In the rows, zero is written as 128.
The rows of A fall into 3 groups, which share some directions, and each row is roughly a mix of its group's hidden directions, except one row that fits no group.
A (104 x 14):
[[119 157 150 134 164 148 114 154  94 118 107  69  85 103]
 [125  93  86 158 107 150 173  77 106 131 166 128 110 125]
 [180 110  97 129 175 132 100  97 132 102 124 130 180 110]
 [108  88 143 176 147 160 147 124  92 175 162 120 106 141]
 [118  99 135  82 119 100  62 158 145 124  89 147 113 132]
 [152 120 115 164 132 140 167  95 123 168 158 165 178 146]
 [ 77 156 144 111 109 116 126 197 139  85 119 116 118 119]
 [142 118 135 155 151 142  80 119 140 206 122 160 139 138]
 [134 166 126  98 115 115  75 156 131 129  67 115  92 116]
 [176 117 117 164  98 147 141 157  91 188 149 133 129 132]
 [168  99  96 145 108 140  94  85 122 180 121 130  90 133]
 [137 125 120 180 161 158 176 115  96 149 161 135 170 129]
 [116 166 157 117 167 130  90 179 137  99 107  90 125 103]
 [152  98  91 154 118 151 157  63 114 155 165 135 121 120]
 [ 70 140 180 145 174 142 130 175 113 146 128 124 130 133]
 [140 119 112 146 154 129 108  57 187 117 149 133 152 137]
 [ 86 125 132 110 113 130 123 193  95  97 117 102  87 103]
 [104 132 113 129 123 111 141 181 134  54 120 125 170 141]
 [ 86 134 114 109 102 119 197 135 112  82 143 150 151 120]
 [ 98 164 184 121 169 128 126 157 109 119  95  89 102 137]
 [124 118 123 107 148 117 160  52 154  79 145 129 147 129]
 [ 88 144 129 122 117 138 173 177  79  93 130 106 109 102]
 [131 148 163 123 171 140 121 122  80 186  84 130 110 127]
 [ 98 113 137 159 148 153 156  70 105 171 138 124  89 144]
 [126 140 115 156 121 134 130  87 147 196 127 181 149 150]
 [ 89  99 117 134 117 141 133 199  83 104 135 113 108 107]
 [108 150 126 107 105 130 145 167  81 100 101  93  78 105]
 [ 91 166 141 116 142 123 159 117 166  63 152 106 142 110]
 [153  80 112 155 141 143 121  65 138 169 160 147 135 140]
 [131 126 131  94 110 111  63 140 149 116  92 103  73 123]
 [ 65 142 129 107 126 129 148 158 115  70 125 104 101  99]
 [141 135 123  94  99  90 102 134 139  85  70 112 106 162]
 [114  77 119 133 113 137  79 146 116 189 123 160  99 127]
 [ 96 153 160 125 137 126 119 218 116 113 117 120 139 121]
 [175 139 113 161 139 161 111  94 138 176 166 113 120  93]
 [102 131 153 150 127 145 188 174  78 122 155 105 119 129]
 [ 96 128 165 147 164 137 180 143 123 125 169 142 179 136]
 [111 165 142  99 122 121 115 160 108 100  80  89  78 115]
 [101 154 112 122 129 128 189  60 142 104 144 146 146 120]
 [ 91 162 129 147 143 151 186 129 104  89 150  89 118 105]
 [105 127 124 182 162 169 120 134 137 127 179  89 116  98]
 [111 133 118 133 138 156  87 147 131 119 146  83  77  70]
 [153 104 112 106 125 132 139  49 119 169 136 161 119 112]
 [123 153 157 101 148 121  83 183 118 113  87  96 103 110]
 [157 113  74 153 122 133 155 108 136  95 158 144 187 124]
 [147 179 140  99 110 110 146 191 123  94 113 123 161 115]
 [162 124 125 164 140 155 148  68 112 182 155 119 113 129]
 [153 120 100 123  81 106 175 138 134  82 146 144 173 150]
 [ 81 145 143 132 119 131 106 209 112 127 102 114 101 126]
 [146 137  98 140 144 151 178  67 114 121 162 127 148  91]
 [186 130  90 148 143 137 109 117 154 119 151 137 190 106]
 [144 112 135  99  88 108 121 165  91 175  92 166 117 147]
 [ 96 147 141  79 106 110 163 159  82 106  88 136 110 119]
 [150 116 119 119 134 133  67  97 124 153  91 106  69 121]
 [ 76 127 146 140 147 130 191 115 134 100 166 143 165 140]
 [120  91 109 127 101 112 122 109 183 124 164 177 166 144]
 [146 139 141 137 155 120  93  92 205 109 151 113 151 136]
 [148  95 126 169 126 149 133  85 107 183 144 115  90 155]
 [202 157  97 104  87 108 131 116 141 126 118 145 160 121]
 [143  81  83 164 124 133 126  99 160 111 170 145 167 141]
 [101 134 140 126 131 112 201 119 101  92 113 139 157 171]
 [ 90 126 175 139 196 136 127 120 147 145 144 149 170 136]
 [127 162 108  93  94 107  87 154 142 101  74 120  99 117]
 [108  68 108 145 116 129 111 129 155 149 167 180 160 137]
 [155 133  84 120  77 125 107  98 119 142  93 117  70 127]
 [ 61 137 136  93 117 127 148 161  95 102 111 126  92  99]
 [118 161 156 130 182 138 100 166 124  94 109  79 125 108]
 [ 92  94 136  91 116 124  91 122 117 142 107 126  56 112]
 [141 168 160 108 157 127 118 149  94 116  80  80  96 120]
 [160 145 135 157 150 135 102  83 195 139 162 112 144 134]
 [ 97 119 145 101 109 126  87 142 123 187 106 154  77 116]
 [ 97 126 131 157 119 148 197  98  87 143 148 116  96 142]
 [ 90 105 144 106 117 115  77 177 130 116  97 114  80 135]
 [108 113  96 126  88 112 127 175 161  81 148 154 167 130]
 [ 95 116 115 125 132 121 112 115 191  62 161 115 139 117]
 [117 127 133 106 123 121  89 188 116  88 103  87  91 110]
 [122 175 186 126 186 135 134 134 109 133 102  90 118 129]
 [ 98 122 129 117 112 125 171 196  80  92 129 128 139 120]
 [159 102 122 168 131 150 125  98 114 205 148 148 127 140]
 [110 113 144  82 157 131 107  84 105 141 103 121  73  94]
 [173 130 131 136 143 121 123  68 153 171 123 160 164 158]
 [166 114  92 137 100 134 150  75 138 162 162 166 152 121]
 [132 126 149 146 175 147  62 112 146 170 120 106  97 119]
 [ 95 118 145  79  97 106 116 185 104 128  93 147 101 124]
 [142 112 146 143 128 132  55 162 143 169 116 108  88 140]
 [111 126 130 120 134 137 164 166  43 132  95 129 117 120]
 [172 104  97 126  98 129 123  82 146 174 152 171 144 121]
 [163 124  95 149  65 134 126 186 103 157 132 133 120 128]
 [141 111 130 109 115 109 147 104 119 173 111 196 166 157]
 [107 131 154 142 150 147  87 188 123 128 137  82  92 103]
 [122 127 156 132 144 140  67 154 129 158 114  91  70 118]
 [127 144 137 152 166 161 106 122  92 162 111  86  78 104]
 [ 96 152 144  75 103 106 158 162  97  97  91 131 107 119]
 [ 62 157 155 158 136 143 146 164 110 171 115 145 117 144]
 [161  93 121 145  88 116 104 124 146 185 131 162 129 172]
 [ 88 111 119 131 124 137 164  78 107  98 132  96  70 133]
 [166  83  95 146 162 151  88  82 117 137 136 108 114 106]
 [107 128  84 161 122 154 143 148 126  74 167  94 125  91]
 [133  99  78 108 134 131  79 133 144  80 134 127 136  76]
 [131 119  92 189 131 169 135 101 128 144 177 102 110 107]
 [139 105  89 139  82 134  86 145 112 147 108 111  66 126]
 [117 168 142  82 137 105  96 157 147  81  83 113 125 111]
 [172 159 151  95 155 126 129  81 106 126  97  89  97 113]
 [171 114  98 161  96 127 149 107 144 157 158 162 170 157]]

One row of each group comes first, with its name. Which group is each row after those in?
[ 89 160 128 116 110 111 104 201 151 106 103 146 148 126]
(52)
[148  91 118 106 115  98  88 100 172 139 115 173 152 159]
(119)
[171 110 128 157 139 146  63 125 142 181 136 110 103 124]
(114)

[ 98 125 145 155 149 135 174 127 139 140 170 165 187 144]
(52)
[123 138 146 109 171 148  91 109 116 139 119  91  78  77]
(114)
[ 72  78  88 157 124 157 130 133 107 128 160 137 106 100]
(119)
[135 160 161 103 139 118 132 204 111  93 119 103 146 110]
(52)
[132 145  97 109 111 111 143 149 154  79 138 159 193 107]
(114)
[158 121 164 120 194 121  90 111 113 139  82 113 135 150]
(114)
[140  85 127 162 149 132 103 132 167 141 170 152 182 146]
(119)
[103  98 122  88  71 105 116 170 114 142 108 168 105 131]
(119)
[128 116 122  80  63  93 111 129 160 137 112 170 115 143]
(119)
